Each path below is one point turned by a fixed rotation once a step. After each direction that follows a path, write how fast that rotation turns it, in degrees a step (0 if it stays still).
Each turn is a multiple of 5 degrees from 10 to 175, or 0.
Each row of a path follows its step; steps can be skipped.
path 1
step 1: [ -1  -5   3   5  -7  -5  -2  -4   0 -14 -19  -6   7  13 -14 -23  12 -20
   1  -8  -6  -2  13  -6 -15  -8   4 -10   1  -5   9 -16  -8   8  12   5
   9  12   7  -3  -3  12   6  -3   8  -7   5]
step 2: [ -4  -2  -7 -11 -20  10   3  -6   3   2  -5  27 -12   6  -3 -15   7 -13
   9 -13  10   3  -6 -10  15  -1  16   7 -12  -5  -4   0  -1   4  11  -7
   5  10   4  -7  -1   3 -15  -9   0  15   5]
step 3: [  2 -17   1  26 -13  -5  19 -10 -10   4 -13  -1 -16  -9 -10  -1   7  -1
  19   1 -11 -12   4  -4   4  10   3   9  -7  17   7   2  -1  17   5   1
  -9  -1   8   1   0   7   0   1  -1   8   1]
step 4: [ -1  -8   6  -3 -23   2  -2  -4 -21  12  -3  -6  14  -3  -2 -30  -8   5
   7   3  -7  -8  -4  -4  -5  -2  -2 -13  -4   3  12  -6   7   2  11  -9
  14   2   4 -13  -2   8  -4  -3   2  -4 -19]
step 9: [ -3  -5  -5   5  -5   3   6  11  -1  10 -23   6   0   4 -19 -16  -9  -1
  -6  -9 -12  -5   6   2  -7 -20  10 -14  -4  -3  14 -19   9  18   7   0
  -1  10  10  10   0   3 -10  -5   7   3   1]
step 12: [  3  -6  12  12 -14  -2  10  -4  -3  10 -14 -19   4  -3 -14 -12  -3  -3
  13   5 -10 -22   2  -3 -14   8  -8 -22  -2  -2   4 -20   8   8  -4   0
   8  -2   1 -13   5  -6   1  12  -6  -4  -1]
step 14: [  5 -15   1  10   7   6   8  -7  13   7 -14  15 -16   3 -16  -6  15 -20
  -1   0   1  -8  -1  -6   2  -2  18  -2 -14   2  -8   0  -3  16   4  13
  -3  19  -2  -4   3  -5  -8   6  -3   5  12]
step 16: [-15 -19   5  -3 -15   0   5 -10  -8   3 -23   2 -10  -4   6 -25   6  -6
   7   8   0  -1 -10   4  15   0  -2 -13 -11  -6  -2   1  16   5   8  -7
  -9 -14   5  -4  10  -4  -1  -1   1  -1 -13]
step 18: [ -7  -2  -4 -13  -6  11   6  13  -9   1 -15  10  14   8 -18  -9   9 -16
  12 -11  11 -15  -2 -17  -5   4  10  -3 -11   2  -3  -9  -5  11  -3  -3
   1   3   0  -7 -10  12 -13 -11 -10  -2  -8]
Directions:
[-1 -3  1  4  2  6 -2  2  0  0 -1 -2 -2 -3 -2 -3 -3 -1  0  3 -1 -5  1  2
 -2 -2  0  5  4  8  4  0  0 -1  0  3 -2  5 -1  4  2 -4  1  2  0  1  4] | 130
[ 1  4  3 -1 -1  0 -1  1 -3  2 -3  4 -1  6  2  1  2 -1  2  4 -3  3 -2  4
  2 -1  1  4 -2  0 -3  1  2 -6  4  2 -3  3 -1 -7  2 -5  3  0  3  2  1] | 125
[-3  4  1 -3 -2 -4 -2  4 -1  0 -4  3 -2  1  0 -1 -3 -2 -8  0  2  1  6 -3
 -2 -2 -1  1  2  0 -6 -1 -3  1  3  2  1  3  1  1  3  3 -1  1 -6  1  2] | 90
[-4 -3 -1  2 -4  1 -2 -2  4  0 -1 -4  4  5  2  3 -3 -4 -4  1 -1  1  4  2
 -1 -5  2  0 -1 -2  1 -4  6 -1 -1 -2  3 -1 -1  1  5  0  1  0  5 -3 -3] | 90
[-4 -2  2 -2 -3  1  0  4  0 -3 -2 -1  0 -2  7  0  0 -5  1  0 -1  3 -2 -8
  1  2 -1  3  3 -3  1  5  3  0  0 -1  4 -1  0  1 -3 -8 -3 -2 -1 -1  2] | 130
[-6  4 -4  2  3  2  0 -4  1  0  4  0  3  4  2 -3  2 -1  2  0  2  1  2 -2
 -1  1  1  1 -5 -1  2  0 -6  5  0 -1 -2  0 -1  0  5 -4  0 -4 -1  3  5] | 85
path 2
step 1: [  4 -13   4  -4   5  12  -3  -3  -4   7 -10  10  -3   8 -16  -4   2   0
   9  -3  12  11  -9 -17   5  11 -16   9   7 -17  -6   0  -4  -6   4  -3
  -6 -19  10  -8  -8   3  -2 -12 -19   4 -23]
step 2: [  2 -11  -7  -5  -7  21  -1   2 -13 -16  -1  -9  -6  13  -5 -13  -9  -1
   2 -12 -20   1  -7 -12  10 -21 -11   0  12   3   9   4  -2   4   0   1
  -7   6  14  18   3   4 -10  -3   6   9 -12]
step 5: [  3  -7  -3   7  -1   3  -3 -10  -3   8 -20  -9   6  11   9  -4  -9  -6
  -9 -20  -9   6 -12  16  -6   6 -25   7  -2  -1   4  -6   1  12   2   8
 -11   0   3   8  -7 -13 -18   6 -14   1 -11]
step 13: [ -5  -9  -2   2   5  10  10  -5  18   3  10   7  -5   4 -17   8   1   6
  -2   3  -3   0 -10 -11   9   2 -17  11   9 -11 -10 -14   3 -11 -14   2
 -13   3   4  -8 -24  16   4   3 -13 -16   1]
step 14: [ -1 -30  -6   5   5   1   0  -8 -18  -5  18  -2 -11  10  -3 -18  -3   7
 -11 -11  -3   4  -8   0   4  -4  -3   9  -2 -10   4   1  14  -1  10   9
 -13  -7  -9  14 -14  -3  -5  -3  -6   7 -14]
step 17: [  2  -1   2   0 -12   0 -12 -10   7  -2   2  -5   6   5 -10  -5  -4  -5
 -14  -6  -2   7  -2  29   0   0  -3   2   5   8  -7  -8  19 -10   2  13
  -3   0  17  -5 -28  -1 -14 -11  -8   1 -13]
step 23: [ -6 -10   0  -2  -6  37  -8  -6 -16   1   0   6  -2  -2   7  -2   5 -10
 -12 -18   2  -5  -3 -10   1  -7 -22  10   0 -14 -15  -2  -2   5  12   3
  -6   3  -3  -2  -1   0  -7 -13  -5   9   0]
step 25: [  5  -9 -16   4  13  13  13   4  18   4   1  -3   3   9   7   6 -11  12
  -4   3 -17   9   1  -5  17   4  -6   5  -3  16 -10 -11   6 -16  -8  -4
   4  10  -1   8  -9   0  12  11  -7  -3  18]
step 28: [  7   1  -9   4 -27   0  -6  -7   7  -4  -5   3   0  18   2   2 -13   6
  -2   8  10  13  14  -9  16  -7 -11   0  -8  -2  -4  15 -12 -11 -13  -1
  -2  14 -10   5 -12  -9   1  18  -1  10   3]
Directions:
[-4  1  0  0  7  1 -7 -1  4  2  3  2  3  6  5  3 -3  2  0 -2  1  0  6  0
 -1 -1 -2  1 -1 -5  1  0 -3 -1 -1  4 -2  3 -3  2  4 -3  1  1  1 -2  3] | 20
[-1 -5 -4  5  2  3  3 -1  0  1  1  1 -2 -3  1  2  3  0  0 -4 -5  1 -2  0
 -2  1 -5 -3  0 -2  0 -6  6 -1  2  2  2 -1 -4  4 -1  2 -2  8  3  0  0] | 35
[ 3  0  0  3  2 -3  2  7 -2  3  2  4  1  2  1  1 -5  3  2 -2  3  2 -3 -1
 -3  5  0  0  2 -1 -2  9  1  6  4  1  0 -3  0  0 -3  1  0  4 -1  0  0] | 170
[-3  0  3  0  3  0  1  4  4  1  0  2  0 -1  1  1  3 -4  1  1  3 -4 -2  4
  3  2  2  2  2  5  1 -1  0 -1  1  7 -1  8  1  1 -5  5  0 -1  6  0 -2] | 80
[ 2 -2  0 -1  0  3 -1  2  0 -8 -2 -1  2 -1 -3  5 -2  2  0  2  2  0 -5 -1
 -2  0 -4  4 -2  3  7  0 -1  1  1  0 -1  1  2 -3  0 -2 -1  3  3 -3  8] | 110
[-3 -2 -4  0 -1  0 -5  2 -2 -4 -2  2  2 -1 -3  2  6  1  0  4  0  2 -1  1
  4 -4  2 -1  7 -3  3  6  0 -1  1  2  0  1 -3  1  1  2  0  2 -4  5 -1] | 55
[ 2  4 -5 -3  2  5  4  0 -4  2  4 -1 -2  1  3  1 -3  6  0 -3  0 -6 -3 -1
  5 -3  1 -2  4  0  2 -2 -1  1  0 -3  4  5 -4 -2 -1  2 -1 -3 -2 -1  2] | 155
[ 3 -2  4  2  2  2 -7 -1 -2 -1  1  2  5 -2 -5 -2 -1  3 -1 -7  1 -3 -2  1
 -6 -1 -1  0 -1  0  2 -1  2 -3  2  2  2  0 -3 -2 -1  2  3 -7 -2  1 -4] | 115
path 3
step 2: [  5 -18  -7  -5  -3  11  -3  -1   1   2 -19   0  -5 -10   1 -10   2  -8
 -12   9   5   5 -17 -16   8  -9   2  -8   8  10  11   4  -8   2  -8   2
  -4   3  25   2   5 -12 -15   2  -9 -10   3]
step 6: [  8  12   6   3   6  -1   3 -14   8  14  -8  -6  -3  22  -9  -7  -6  -2
   1  -1  12  13  -1   5   1 -26   5  -1 -11 -13 -12   6  -3  -1   8   8
   0   3  -8   3 -10   7  16  13   9   9   1]
step 11: [ -1  -6 -11  17   5   7  -2 -18   3   6 -18  -3   4  -6   9  -6   0  -2
   3  22   9   9  -7   2 -19  -2  -9   2  -1  -3  -6 -10   4 -12  -9   4
  -1   2  -5  -6   8   4  -1  17   5  21   2]
step 13: [ 15  -9  -6 -12 -12  11 -13  -4   0  11   2  -3  -5  -2   0   6   3   1
 -10  -6   3   1  -7 -15  13   5   0  -7  -8  -1 -12  -2  -4   9   2 -19
  -3   5  16  -8   6 -14  11  -3 -17  -7  18]
step 15: [  8  29  -2   6   5 -15  -9   0 -10   0  11  -5  -2  -7  -1   4  -5   8
   3 -15  -7   6   1   9  -1  -1  20   0  -7  -1   6   1  -2 -14  -6   3
  -6   7   7  17  -8  -9   2  -2  -1   2 -22]
step 17: [  1   3   7  -4   4   6  14   4  -2  -1   0  -3  -7  11   5 -13  -8 -14
 -23   8  -1  10  -4  -1  -6 -19   8  -1   0  -7  -5   1   7   8   2   4
   8 -15  -6   9  -1  12 -12   6  10  22  14]
step 24: [  1   1   5 -13  -9  -6 -17   5 -16   9  -4  -6  -1   1   6 -18   6   8
   4 -12  -1  17 -15  -2   1  -5  10   7   2   7  -2   7  -1  -1  -5  -4
  -2   9  10  -8 -13  -4   4 -13  -8 -14  23]
step 25: [  9  -9   7   8   2  -6  -1   0  -2  13  -5   6  -3   3  17   3 -13   5
  -9  -4   0 -13   4 -12 -20  10  14   7   1   7  -5   3   9  -7  -2   5
   0  12  22  14   4  18 -12  -3  -4  -1 -14]
step 26: [ 12  14  -8 -14  -9 -11   0   2   6  -7   5  -5   4  -3  -9 -19   7   6
   2   3  -7   0   5  -1   5   6   3   0  -9 -13  13 -11   7 -13 -12   4
   9 -11   1  19   4   7   3   8   7  13 -20]
Directions:
[-3  0  1  2 -3  1 -2 -3 -1  0  2  6 -2  0 -3  3 -1 -3  0 -2  1 -5 -4 -2
 -3  0  2 -5  1 -2  1  3  5 -1 -4 -3 -3  2  3 -3  6  1  0 -4 -2 -4  4] | 125
[ 3 -2 -1  0 -2 -3  0  1  2  3 -4 -3 -1 -3  0  3 -5 -2  1  1  2 -1  1  1
 -1 -1 -4 -2  3 -3  3  2 -2  2  0  0  8  3  1  0  5  1 -6 -4 -1  7  0] | 125
[-1 -1  4 -6 -1  5 -2 -3 -5  2 -5 -2 -2  4  3  3 -4 -2  2 -1  3 -1 -1  2
 -3 -3 -2  1 -3  0  5 -1 -1  0  2  0 -4 -7 -1 -2  0 -1  1  0 -2  1  0] | 65
[-5  1  3  0 -1  0  7  1  4  3 -1 -2 -2 -1 -1  2  0  0  3 -4  5 -2  5 -5
 -3 -3  1  0  2  0  0 -1 -2 -1 -1 -6  0  3  3  4 -4  0  5  0 -1 -1 -2] | 115
[-1  0 -1 -2 -4 -1  1 -2  5 -4  5 -7 -1  1 -2  7  1 -1  2  0 -2  4  2  2
 -1 -1 -1  5  0  0 -2  0  1  4  0  4 -2  0 -1  5  4 -2  1 -2 -2 -3  5] | 80
[ 0 -3 -2  5  0  1  2 -2  2  3  1 -4  7 -2 -2  3  0  0 -2  2  3  0 -3  2
  7  0  0  0 -1 -1 -1 -1 -1  0  1 -6 -3 -4 -3 -4  4  3  4  0 -4  0 -4] | 45
